In the rows, 128 means zero.
One turn or mirror swaps these rows in pairs. Which row does each one swap with?
Mure: [131  92 110 119 140 157 143 100 123 154 113 146 118 137 123 114]
paro: [112 147  99 111 135 174 137  84 144 130 112 116 139  93 152 100]
zam: [101 123 114 125 154 146 126 118 180 117 164 100 136 121 147 118]
sep: [123 129  91 117 100 114 142  89 145  96 119 137 170 124 135 120]
melef: [130 136 120 134 115 121 144 117 153  95  98 133 160 117 135 109]
dofad: [135 117 120 135 125 112 129  93 148  94 126 112 160  99 130 120]
sivuf: [112 106  88 127 146 153 159  86 126 123 132  81 115 118 149 132]
mak: [121 137 109 102 134 180 143  75 155 117 127 128 146 101 153 104]
gono: [129 101 113 123 139 139 137  98 107 151 109 152 135 116 115 131]
Zek: [ 99 119  87 120 113 136 152 111 164 101 143 106 174 131 130 119]
Zap: [116  96 117 101 140 148 131 106 116 154 110 130 135 121 119 154]
nopek: [ 95  96 125 103 148 167 129 111 115 155 111 127 152 132 128 128]
tafan: [130 124 110 132 117 143 139  90 171 124 105 124 177 118 149 101]
Kapo: [113 105 123 109 134 136 135  84 115 155 107 154 120 128 127 124]
tozak: [121  90 102 105 122 127 138 114 138 158 122 148 125 117 124 131]
Fevaz: [128 102 112 115 146 125 127  88 120 154 132 123 122 104 108 124]
Nul: [ 94 122  85 121 153 142 172 101 111 107 131 101 116 115 159 121]
Toli: [134 107 116 104 114 169 132  95 122 161 110 124 125 123 126 119]
dab: [111 119 100 134 109 122 125 114 155  80 115 134 152 135 145 120]
Mosi: [142 107 132 126 127 156 120 109 140 144 122 113 134 123 180 115]
fusug: [ 93 123  88 118 159 141 158 100  99 112 131  94 133 110 146 129]
Naruk: [129 129 124 121 130 128 136 104 148  93 107 138 178 110 129 122]
Tel: [119 133 105 137 123 125 138 106 151 105 109 129 185 114 133 134]
Panu: [113 138 101 140 150 144 153 123 161  90 110 118 147 135 137 133]
mudal: [100  73  90 107 125 146 155 110 134 154 141 104 130 133 126 141]
Fiked: [ 99 109  86 130 148 156 170  93 118 119 133  94 112 124 155 106]
tila: [150 116 118 136 127 164 143 115 144 152 125 116 128 120 169 117]
fol: [110 119  76 111 155 150 162  99 107 103 143 106 129 121 146 109]
navu: [ 98  88 114 133 156 144 130 136 163 108 157 125 135 116 156 116]
nar: [ 87 110 125 120 154 131 125 127 152 110 157 117 128 125 164 124]
tino: [106 124 115 139 133 148 150 117 138 106  95 108 187 122 146 115]
zifiz: [133 129 111 126 121 149 147 103 161  89 112 135 165 125 131  99]
lifu: [108 130  93 129 102 126 129  92 153 106  97 121 159 121 157 110]
Gibub: [ 93 102 128 124 158 130 125 133 152 112 151 116 147 113 162 130]
resok: [110 114  93 146 127 140 163  98 154  94 137 121 165 143 120 103]
fab: [103 126  89 101 143 137 150  92 119 116 135  90 118 113 168 125]
Runu: [ 99 112 122 117 150 148 129 120 166 112 158 108 134 131 163  99]
vire: [ 89 116 110 131 137 132 122 124 161 124 149 109 124 104 171 123]
kapag: [115  75 112 100 144 146 155 117 137 140 132 125 126 139 108 115]
veti: [115 103 107  92 119 134 118 113 128 161 104 126 118 128 137 120]
zuka: [106 100  85  95 142 130 142 106 125 147 104 141 111 132 124 125]
rus: [103 102 113 113 164 160 136  97 133 128 118 133 109 152 132 147]

Swapped with lifu: veti
Swapped with zifiz: Mure
Swapped with Mosi: paro
Swapped with zuka: dab

One turn or mirror swaps these rows in pairs. Which row does each one swap with?
vofi: [114 136 132 103 137 116 126 126 123 120 126 174 112 173  95 106]
zub: [122 135 131  94  99  90 153 131 150 126 138 124 144 149 109 155]
Pugef: [142 148 112 123 136 109 111 124 120  98 140 146 126  95  98 111]
kegim: [114 138 133  97 161 103 131 132 119  97 148 165 134 177 107 109]
nov: [149 145 119 124 137 100 103 126 127 104 145 156 137  94  94 113]
bekeb: [129 141 123  88 146 109 133 121 139  96 148 179 122 180  95 110]
Ges: [ 95 150 124 115 131 113 122 115 161 132 139 130 140 122 127 163]
futos: [134 136 136  81 142 110 143 137 138 103 137 173 128 180 105 104]
Denov: [152 145 107 127 125 105 112 117 120 102 147 147 131 100  98 115]
Resi: [135 138 121 104 169  97 146 153 131 102 150 163 130 154 110 101]
gimo: [104 158 117 111 159 118 101 124 137 106 143 157 140 165  98  96]
kevo: [143 157 106  87 167 117 147 143 122 118 154 152 135 160 109 104]
Muled: [151 136 112  97 143 139 103 108 145 135 134 107 115 129 112 120]
dib: [157 133 101  85 141 132 102 101 143 138 140 116 123 123 113 123]
birer: [144 149 117 117 136 102 115 117 121 104 146 159 129  97  91 105]
lefub: [160 124 109  98 144 143 111 103 148 127 142 119 119 123 113 120]
sug: [121 144 134 101 179 104 135 116 129  95 151 159 129 166 125 108]
kila: [124 123 128  79 138 126 137 117 124 120 136 175 118 167  83 116]
guzil: [122 158 122 124 126  95 136 126 161 126 139 110 150 157 124 156]
duver: [114 140 116  94  99  86 152 112 157 125 138 127 137 146 120 153]
fufi: [153 130 110  95 142 137  98 105 153 129 143 112 128 119 108 122]
Fimud: [115 131 130 102  93  99 121 119 153 142 133 143 149 146 113 157]
vemas: [124 148 105 102 102  89 146 116 161 121 141 118 143 157 109 155]
Kuve: [110 140 131  89 115  82 126 123 148 134 132 129 142 148 112 171]
zad: [148 150 109 119 129  96 106 121 116 102 147 152 132  96  96 118]
nim: [123 141 124  88  85 102 132 122 130 136 143 145 146 141 110 154]
bufom: [131 146 118  98 150 114 144 128 151 101 143 183 117 166 103 108]
kot: [116 146 129 107 129  84 135 108 147 120 156 109 155 144 135 155]
lut: [136 143 117 104 136  95 154 130 145 132 163 119 159 127 107 163]
dure: [122 154 133 118 167 110 142 132 154 108 137 168 134 164 112 102]
ris: [152 126 109  90 149 136 105 102 148 135 141 115 117 124 105 119]
Zife: [112 134 133  93 117  98 138 121 148 132 148 122 151 145 139 160]
Peku: [143 143 111 120 139 103 112 118 119 106 151 154 122  96  88 116]
Dum: [140 132 118 102 134  99 135 141 155 130 150 105 150 152 125 160]
Nide: [112 144 139  82 150  99 124 133 130 119 137 172 117 171 104  96]
fogi: [156 135 112  89 137 135 101 101 147 133 134 112 119 126 110 131]

Swapped with Dum: Resi
Swapped with duver: bekeb
Swapped with nim: kila

One turn or mirror swaps these rows in pairs. Which row does each one swap with?
divu: [142 131 130  94 114 166 136 119 112 102 127 127 115 123 178 169 136 143
 107 112 133 124 124 131 161 138 136 109]
Vosol: [111 104 132 144 151 160 129 149 111 131 150 112 155 103 162 132 142 119
 129 112 156 138 129 104 170 185 117 106]
Govu: [122 138 152 118 144 104 107 136 110 130 122 116 131 147 179 125 135 112
 107 153 133 130 137 147 142 120 135  91]
kimup: [110 112 104 112 115 160 127 114 139 118 138 105 101  94 153 121 171 102
 113 139 136 129 107 150 185 170 149 119]
palig: [110 113 131 136 152 172 120 149 112 136 144 117 151  98 174 145 145 115
 123 125 145 133 115 113 162 179 125  96]
lov: [116 121 135 129 126 109 136 103 143 106 133 139  96 125 145  99 125 134
 115 137 135 127 148 136 137 177 125  56]
Nepad: [115 116 131 134 138 122 115  92 144  90 131 145  94 113 150 104 123 144
 103 143 145 132 152 143 141 169 125  58]
sus: [110 142 159 131 129 113 105 135 126 120 123 115 137 144 184 132 142 113
 108 165 128 133 135 143 132 131 154  85]
tolo: [117 114 136 131 129 109 115  99 130  93 144 135  80 116 142  97 121 140
 112 139 136 111 154 148 137 158 125  73]
Kof: [108 129 157 139 141 108 101 132 118 126 121 114 127 144 180 128 131 112
 102 146 127 136 120 144 137 121 146  92]
busir: [120 107 131 139 163 159 130 152 129 132 143 117 152 102 155 138 152 119
 133 114 158 132 120 107 177 184 135  96]
nibe: [148 135 123 102 117 168 129 132 113 116 128 135 115 111 184 161 144 135
 109 116 132 132 119 131 161 131 141 119]
Tonop: [139 125 130 121 108 131 101 121 119 139 134 103 116 117 146 123 112 133
  95 152 167 136 181 138 155 147 149 134]
Luz: [130 122 126 128 110 130 108 117 132 135 141 103 122 120 142 121 119 128
 114 147 158 138 193 135 167 149 160 138]
veb: [135 122 104 105 115 152 140  98 137 129 127 115 101 100 157 122 178 108
 123 137 143 126 119 146 175 171 153 133]
muz: [118 134 151 135 146 122 108 135 125 118 128 114 129 144 186 131 119 118
 110 156 130 127 122 166 142 118 149  83]
gubo: [135 110 117 122 112 130  96 110 120 141 145 107 120 106 139 129 116 133
 110 147 159 142 185 130 164 144 158 127]
Sak: [117 132 155 131 145 109 100 136 113 119 134 129 130 150 182 133 136 125
 105 157 144 121 128 140 140 114 138  86]
Papo: [123  88 154 117 134 136 136 131 139  84 166 105  96 119 123 135 142 127
 138 108 155 151 119 131 163 157 116  96]
Lel: [107 108 119 132 144 148 136 144 153  93 132 143 138 119 135 118 104 123
  87 137 178 108 145 156 146 151 145 110]
mupoz: [104 101 117 124 142 149 132 140 151  98 143 152 137 116 144 115 102 119
  90 114 170 110 137 155 137 160 146 111]
babi: [114  95 116 130 149 148 135 142 146 105 138 142 149 111 131 127 113 115
  82 122 169 107 139 151 134 144 154 114]
fodin: [120  91 153 125 132 137 138 141 139  78 163  95  95 120 133 142 139 116
 130 104 148 149 136 134 175 144 131 110]
Rek: [134 116 104 116 116 165 128 107 133 128 123 113 111 106 146 110 180 103
 111 135 131 120 115 145 165 168 144 126]
kov: [113 118 137 141 146 167 117 159 109 142 143  98 149 104 161 136 147 112
 139 136 155 139 125 115 172 174 138 105]
Nelom: [120 129 158 133 136 114  91 132 115 127 127 119 129 150 184 139 133 111
 104 159 133 134 133 150 151 122 145  85]
meve: [127 113 104 111 112 166 132 106 142 108 134 122  98 107 148 112 170  99
 124 135 133 130 106 148 174 167 154 122]
Tus: [131 117 116 107 117 161 125 101 144 130 131 116  98  97 149 108 172 111
 106 129 127 126 118 142 172 180 148 127]
Vezo: [132 133 126  97 115 167 131 128 117 101 139 131 110 113 184 165 131 141
 110 115 136 131 124 114 161 129 134 115]
tevo: [113 119 123 124 139 118 126  99 135  86 135 133  88 109 141 107 124 137
 114 144 139 126 145 146 122 169 123  63]
sog: [147 117 120 138 114 134 109 104 121 139 136  94 110 119 146 120 106 115
 109 149 149 133 182 134 163 143 152 126]
bupiz: [116 107 112 133 147 149 120 144 154 101 144 143 142 120 146 129 105 108
  82 126 183 120 127 147 130 157 153  96]
gug: [143 110 135 123 110 124 107 113 115 137 145 100 117 104 151 123 112 128
 110 146 155 135 183 131 152 143 152 141]
baven: [106 103 122 147 142 146 129 139 153  85 135 142 151 112 148 118 101 123
  81 132 166 126 148 146 143 156 157 111]
rap: [112 128 159 133 141 105  95 141 115 111 126 108 150 136 178 136 131 117
 108 147 136 134 137 149 147 116 143  89]
todip: [126 116 115 116 125 162 147 108 146 127 137 126  99  92 139 111 176 104
 110 120 147 122 116 144 171 185 143 121]
fepi: [119 117 119 119 116 110 129  85 139  89 130 145  91 108 144 102 127 141
 102 134 141 125 145 143 144 159 120  66]
siko: [111 104 136 139 155 155 123 161 113 123 144 101 149 104 158 130 136 120
 140 121 151 135 123 120 160 191 133  97]
roku: [116 102 133 124 140 154 129 143 146  93 143 143 144 111 129 119 107 115
  89 117 164 103 134 157 139 152 146 112]
Bofu: [125  97 161 127 135 138 136 136 137  86 163  92  91 121 128 138 142 130
 134 112 149 159 137 140 170 162 123 100]
mimo: [118 102 140 139 155 156 130 145 113 140 135 100 146  99 168 135 143 119
 125 120 153 130 125 106 183 186 116  97]
miv: [122  99 129 137 161 162 111 145 123 132 141 108 152 104 153 128 149 113
 140 136 153 142 128 108 170 192 127  92]
menab: [133 117 122 121 107 133 109 109 123 137 143 107 122 113 143 131 119 136
 114 161 176 139 178 120 164 139 153 132]
ves: [116 146 141 132 135 108 105 130  99 124 123 115 128 151 173 122 132 113
 106 152 130 127 140 145 146 128 148  79]
roba: [141 115 125 131 108 128 105 110 130 136 136 115 121 126 153 116 110 129
  92 144 155 150 180 136 175 150 157 132]
sope: [126 113 136 133 132 109 128  94 139 105 142 129  86 119 153 106 119 146
 110 144 153 137 142 148 138 166 122  62]
futor: [131 119 107 120 110 164 125 111 131 127 137 104 103  97 146 118 175 106
 114 126 126 129 118 141 180 175 157 128]
fug: [137 131 129  93 123 169 140 125 113 112 129 126 120 112 180 157 142 142
 120 105 135 132 115 126 166 128 134 110]
rezor: [121  97 154 121 139 143 132 134 133  86 160  88  97 112 134 139 147 130
 140 102 152 156 133 140 170 154 136  96]
bebe: [129 112 128 135 109 131 106 114 124 137 138  92 120 121 160 124 123 132
 108 152 167 143 180 132 156 140 156 141]
Zat: [112 119 162 129 126 116  91 135 116 125 127 103 125 144 181 137 125 118
 108 157 128 128 125 148 138 127 148  82]
Besa: [111 108 134 145 156 157 130 157 120 129 144 105 154 112 156 131 144 121
 135 132 151 137 115 107 171 177 137  93]
gita: [120 107 139 128 131 116 136  89 147 101 133 139  87 123 151 112 119 139
 106 141 143 111 140 141 144 164 123  58]
Zag: [121 111 138 137 165 157 129 163 125 146 141 116 155 115 157 127 145 107
 133 122 165 133 127 116 171 174 131 105]
Bop: [133 139 128 102 119 171 141 129 116 104 129 135 115 121 184 163 134 140
 113 121 126 131 117 132 155 134 130 115]
kinog: [111 115 107 115 111 164 126 110 143 119 144 111 104  99 148 117 179  99
 118 128 132 136 125 146 180 169 145 136]
rosel: [118 132 164 131 144 108 105 136 125 121 125 115 132 153 184 121 129 119
 103 154 136 126 136 125 147 123 138  85]
donip: [112 125 130 121 119 116 115  94 148  87 135 135  84 120 146  97 129 132
 104 146 135 121 139 136 135 166 133  68]
niru: [110 110 115 131 133 140 130 142 148  97 139 143 151 116 141 123 111 129
  81 119 176 111 137 146 134 163 151 120]
ror: [108 100 110 121 141 139 135 146 149  96 147 151 148 114 140 121 107 118
  96 133 180 112 131 147 140 147 157 112]
luki: [121  94 157 123 140 135 134 137 132  81 160  94  99 124 128 149 139 129
 135 109 151 148 133 142 173 154 130  90]
mefis: [117 111 129 136 130 124 131  91 140  92 132 143  92 122 143 104 118 132
 105 142 139 122 144 145 139 170 124  56]
liti: [129 124  95 117 105 170 126 106 134 122 137 115 101  91 144 114 167 110
 116 138 140 129 129 139 161 179 152 125]
Let: [114 129 138 129 146 109 118  96 139  90 137 137  91 110 147 109 132 126
 106 139 147 122 149 146 133 166 129  63]
mig: [116 132 152 139 131 113  99 132 109 119 118 118 131 154 178 124 135 117
  95 155 126 132 134 155 150 113 143  92]
Sotu: [122 111 113 126 118 153 139 100 138 128 146 110  97 102 140 116 177  96
 119 132 131 131 123 144 184 169 139 116]
Kabif: [126  91 147 135 140 146 139 143 135  83 162  97 101 111 125 138 144 128
 141 113 158 153 140 135 179 159 134  94]
damep: [141 129 142  95 117 168 130 124 114 106 133 123 119 119 176 163 134 133
 126 124 127 129 117 123 157 124 130 121]
fubet: [128 101 144 138 158 159 119 147 110 134 141 106 144 109 163 130 142 124
 135 120 157 142 125 101 166 183 126 102]
Giba: [106 123 124 132 139 112 124  89 145 101 134 141  82 114 146 107 116 133
 114 141 135 130 144 133 139 164 128  68]

Swapped with Giba: Kof
Swapped with fepi: rap
Swapped with futor: busir
Swapped with palig: Sotu

